In the rows, 128 means zero.
Each row of X is roughly a mix of the hidden directions of one of 3 groups.
X:
[[ 83  85  71 119 124 141 143 112 115 107]
 [122 137 111 148  92  64 100 126 127 165]
 [ 88  79  75 117 118 146 154 131 118 113]
 [140 198 163 126  96 128 112 141 106 115]
 [170 142  77 128 113 137  86 141 153 158]
 [102  85  64 102 137 130 143 130 155 137]
 [109 104  92  83 129  81 138 144 166 115]
 [102 100 119 114 123 156 136  86 158 184]
 [173 157  95 124 116 140  99 128 159 176]
 [141 167 189 153  88 147 127 137 129 111]
 [181 150 118 153 125 149  94 154  84 138]
 [ 95  68 136 157 134 120 137  82 108 132]
 [101  92  99  97 138  95 129 138 117  71]
 [127 138 138  97 154 138 113 130 120  49]
 [104 143 111 126  91  65 108 118 134 167]
 [168 156 141 163 120 160 103 133 140 180]
 [148 120 120 148 112 119 134 131 144 211]
 [113 104  82 111 137 114 124 114 110  62]
 [169 175 129 126 104  95  96  99 138 158]
 [124 144 166 156  95 139 121 123  62 141]
 [126 106 114 126 165 177 167 117 107  84]
 [ 95 106  62  90 140 117 134 124 153 128]
 [ 76 100 123 113 147  91 129 114 133  77]
 [167 145 121 139 118 123  96 102 163 186]
 [ 83 129 162 181 140 124 170 110 132 134]
 [152 138 120 144 141 153  95 106 187 167]
 [163  79 100 172 114 123 169 130 114 131]
 [105 162 156 106 127  95 187 119 110 106]
 [114  99  90 115 157 163 166 108 108  92]
 [117 121 182 159 101 150 151 135 105  83]
 [155 172  89 113  97 157 141  97 117 157]
 [ 91  93  65  98 127 123 140 123 154 135]
 [136 166 172 103 167 180 132 133 125 130]
 [ 59 128 119 128  94 127 118  84 110 132]
 [133 153 169 179 145 136  94 122 141 170]
 [176 147 140 146 117 168 128 142  78 157]
 [138 125  83  99 118  91 118 157 181 116]
 [109 140 191 148 140 125 162 125  92  98]
 [144 138 169 134 123 156 160 126 114 193]
 [ 85 111  70  91 107 118 148 132 124 107]
 [136 145 141 142  90  89  86 145 146 177]
 [130 101 127 117 157 188 137 135 131  73]
 [124 129 137  98 168 190 124 131 127  83]
 [110  99 151 152  93 153 162 138  97  83]
 [173 117 102  93 133 146 105 145 108  75]
 [172 147 137 150 139 124 101 169  74 135]
 [142  93  90 126 118 112 134 129 108  59]
 [167 166 183 114 137 113 101 149 136 103]
 [180 161 114 137 112 158 119 137  89 165]
 [127 146 122 144  96  65 109 125 128 177]
 [118 128  86 115  79 168 146 152 160 107]
 [ 98 135 100 108 113  68  97 114 124  92]
 [ 80 115 182 136 128 102 143 112  94 103]
 [117 116  93  97 117 117 131 117 191 168]
 [130 140 126 157  94  76 123 127 127 187]
 [ 94 108 138 156  99 124 125  63 126  99]
 [113  95 163 169 112 133 140  94  88  98]
 [109 142 112 114  85  64 102 122 136 155]
 [ 76  96  75 137 122 103 135 102 124 107]
 [151 166 154 141 100  91 107  92  87 129]
 [163 120 148 145 148 195 152 143 123 154]
 [119 118 167 146 151 123 131 139  60  96]
 [132  86 102 150 174 163 114 109 160 153]
 [168 146 164 167 124 170 119 140 109 163]
 [146 174 168 138 115 113  89 147 130 173]
 [122 154 152 126 109 105 122 128 152 203]
 [137 174 165 105 146 140 131 126 137 189]
 [135  86 105 128 129 133 128 134 127  51]
 [170 186 141 114 144 104  97 135 138 159]
 [113  84 165 161 175 156 137 135 103 132]
 [162 138 124 149 117 160 101 131 162 188]
 [169 170 153 124 178 109 106 145 102 132]
 [165 182 125 110 136  87  94 113 133 153]
 [110 153 130  77 115 110  68 135 155 123]
 [137  98 167 164 174 125 112  99 136 165]
 [143 171 161 133 176 158 104 135 100 103]
 [ 98 105  96  88 134  79 137 137 147  90]
 [ 87 106 132 104 108 120 173 164 115  87]
 [ 79  72 137 106 135 122 154 115 153 101]
 [ 67 139 157 185 134 135 134 117 130 144]
 [ 80 108 142 106 143  99 161 114 103  83]
 [ 99  83  74 148 116 141 158 111 123 154]
 [127 102  66  98 115 118 111 134 164  95]
 [119  94  80  86 132  88 121 152 137 100]
 [ 66  91 132 139 104 141 138  92 158 123]
 [164 174 161 150 119 152 145 132  89 159]
 [162 145 177 126 176  95 128 155 107 128]
 [121  81  93 142 116 121 129 129 122  61]
 [162 135  70 109 127 142 116 142 171 162]
 [ 76 100 154 114 144 104 159 117 123  83]
 [ 77 130 178 130 140 113 168 100 134 106]
 [162 111 112  93 156 174 130 137 117  80]
 [126 118 138 128 166 177 121 135 123  63]
 [123 102  69 102 119 113 106 133 168  95]
 [127  90  89 174  97  99 158 120 110 141]
 [186 137 105 135 116 156 104 156  92 155]
 [146 176  90  83 146 123 116 171 128 136]
 [ 86 112 138 118 132 135 161 154  95  71]]
Here is one row from each group, named. Which group is each of the other rows in?
[162 171 121 130 113 118  89 110 129 184] -> U
[124 153 127 111  95  83 103 127 143 187] -> S
[107  86  86  97 136 105 118 134 112  78] -> W

[173 144  82 115 134 145 110 146 164 168] -> U
[145 141 180 158 138 149 132 135 102 183] -> W
[ 90  74 105 133 122 123 136  86 168 138] -> U
[121 118  96  84 115 103 149 134 186 153] -> W
[ 72 148 119 128  98 151 107  88 165 123] -> U
[107  92 118 149 127 132 121 132 131  51] -> S
[141 133 175 129 137 131 163 150  65 144] -> W
[135 151 192 151 132 115 123 125  76 113] -> U
[148 155  73 106 102 132 121 112 168 161] -> W
